Each row is where one point has got to under a steady rotation. How many steps took it there?
The counts run from 0 to 150.
[140 137 103 119  78 137 107 179 125 116 172 136 146 148 123 132 100 149
 125 168 133 144 145 129 151 172 161 101  81 116  86 142 175 125 133  80
 130] -> 107
[119 154  92 121 130 157  82 139 114 103 139 170 116 138 159 163 102 139
 125 173 133 199 101 108 126 190 172 104 135 140 131 119 143 114 126 104
 159] -> 83
[162 101 111 140  96 136 138 151 156 109 172 133 136 157 111 125 121 166
 144 152 149 138 134 143 139 167 131 123  84 109  75 121 178 146 151  72
 133] -> 27
[161 116 103 128 130 180  93 123 130 106 141  93 142 125 136 184 194 113
 109  94 183 141 119 174 134 121 114 133 105 124 135 129  98 123 113 150
 141] -> 85
[144 139  95 131 109 142 142 137 143  93 194 150 150 127 142 129  76 164
 153 158 123 134 113 116 122 175 163 110 122 142  61 131 147 123 124  90
 114] -> 147
[124 168 104 112 118 149 121 125  99  89 106 170  95 112 173 162 125 117
 130 146 116 145 101  84 145 150 115  98 159 127 140 151 129  45 109 141
 130] -> 78
[149 128 101 131  73 154 114 172 124 118 150 121 150 122 110 149 154 134
 122 108 168 117 113 164 159 163  89 118  87  92  86 154 164 114 126 101
 141] -> 106
[167  97 147 114 114 121 142 124 117 121  93 119 100 158  72 135 106 130
 170 100 141 118 107  94 131 112  67 105 131 128 119 121 116  63 138 153
 124] -> 37
[137 117 117 123 101 142  78 155 116 126 110 160 112 166 116 142 108 160
 131 182 130 184 118 117 132 180 148  97 106 121 130 112 167 121 151  87
 161] -> 3
[135 134  98 131 140 149 105 123 124 105 145 173 113 141 155 163  83 145
 146 167 130 189  91  99 112 188 162 114 142 138 119 112 134 112 134 105
 147] -> 63
[166 100 103 154 112 133 142 141 157 114 179 150 139 138 127 144 101 178
 155 153 152 147 127 127 128 175 126 136  94 120  72 119 168 136 140  89
 114] -> 47
[139 116 134 105  98 137  91 144  95 121  75 124 104 147  93 159 116 108
 141 138 127 137 133  88 143 117  91  82 121 138 148 138 106  51 127 156
 129] -> 97
[174 116  89 149  98 138 151 150 133 107 168 131 152 109 113 149 108 156
 160 102 156 111  87 139 125 176  89 113  96 106  71 145 140  98 122 115
 114] -> 146
[181 128 129 110 112 166 118 134 121 120 105 148 114 154 120 150 197  96
 114 105 164 106 104 129 157 116  79 108  92 146 171 106 124 132 110 137
 151] -> 1
[180 112  95 148 122 149 159 123 148 106 179 141 139 116 119 145 166 158
 141  88 169 118  88 154 136 154  90 146 111 101  78 135 153 120 125 101
 137] -> 46
[125 140 125 104 130 157 123 114 128  83 137 174  83 166 184 145 190 118
  99 163 125 151 141 121 167 127 144 107 140 135 148 118 165 104 129 105
 158] -> 99
[124 146 116 120 145 158 139  99 125  89 138 174  84 143 203 160 172 120
 116 177 123 167 136 105 141 128 145 120 152 138 146 126 149  99 128 121
 139] -> 79
[138 140 122 122 165 136 153  83 141  84 147 176  76 144 194 146 142 125
 134 170 112 159 119 108 129 146 145 113 160 148 131 109 140  93 127 120
 134] -> 59
[133 131 116 103 134 154 106 123 138  98 155 152 107 171 130 130 111 146
 121 138 116 154  81 137 138 179 182  80 154 143 127 114 156 127 137  78
 182] -> 123
[154 102 125 130  99 136 107 150 157 114 171 113 149 168  91 129  62 139
 149 160 122 132 131 137 114 142 163  77  76 156  93 114 122 132 134 115
 116] -> 28
[133 152 106 118 132 134 148 111 110  96 113 173  95 117 156 159 101 129
 152 139 103 133  86  83 138 156  97  96 167 131 113 146 131  48 115 133
 119] -> 58
[181  82 149 127 129 152 136 117 161 115 126 142  89 196 122 130 186 127
 127 144 154 133 158 143 139 115 101 112  82 147 152  94 149 140 160 116
 154] -> 120
[163  91 134 136 173 161 116  74 166 106 177 104 123 178 128 150 161 147
 134 113 158 170 105 166 103 132 158 126 130 146 115 104 122 137 147 114
 152] -> 144
[144 154 133  96 139 157 142  96 122 106 191 114 140 117 114 151 144 149
 146  70 134 132  66 123 152 107 138 150 171 125  73 132 142 129  83 114
 120] -> 50
[166 136  84 138  91 159 119 151 115 119 154 131 148 100 141 168 168 131
 122 110 181 131 113 146 152 160  91 145  91  89  97 153 154 119 114 113
 126] -> 86
[166  90 115 134 114 158 118 117 154 112 153  89 145 161  88 151 174 138
 125  72 173 113 108 185 132 122 106 103  92 122 118 126 123 118 134 122
 152] -> 125
[126 104 128 124  87 134 101 155 119 111 140  92 128 150 126 147 106 136
 144 181 125 151 207 115 139 105 140 106 101 135  91 137 123  69 140 144
  85] -> 92
[118 171 134  82  94 141 147 149 111  87 148 148 125 130 132 111 116 112
 120 140  91  82 124 106 186 115 139  83 140 142 100 148 153 101  86 118
 118] -> 14
[126 146 131  81 128 155 134 106 122 100 191 105 140 143  99 129 143 139
 125  70 119 112  71 138 167 109 151 126 163 123  74 134 150 130  90 102
 139] -> 30
[160 108 116 138 123 141 117 130 147 102 175 109 153 151 102 145  59 145
 166 163 133 148 126 126  99 150 167  98  98 168  87 110 103 128 124 130
 102] -> 48
[187  88 160 126 138 143 141  97 136 132 116 117  92 176 100 144 138 142
 168 136 149 166 149  75 126  80  86 157 134 146 110  91 134 118 134 149
  97] -> 56
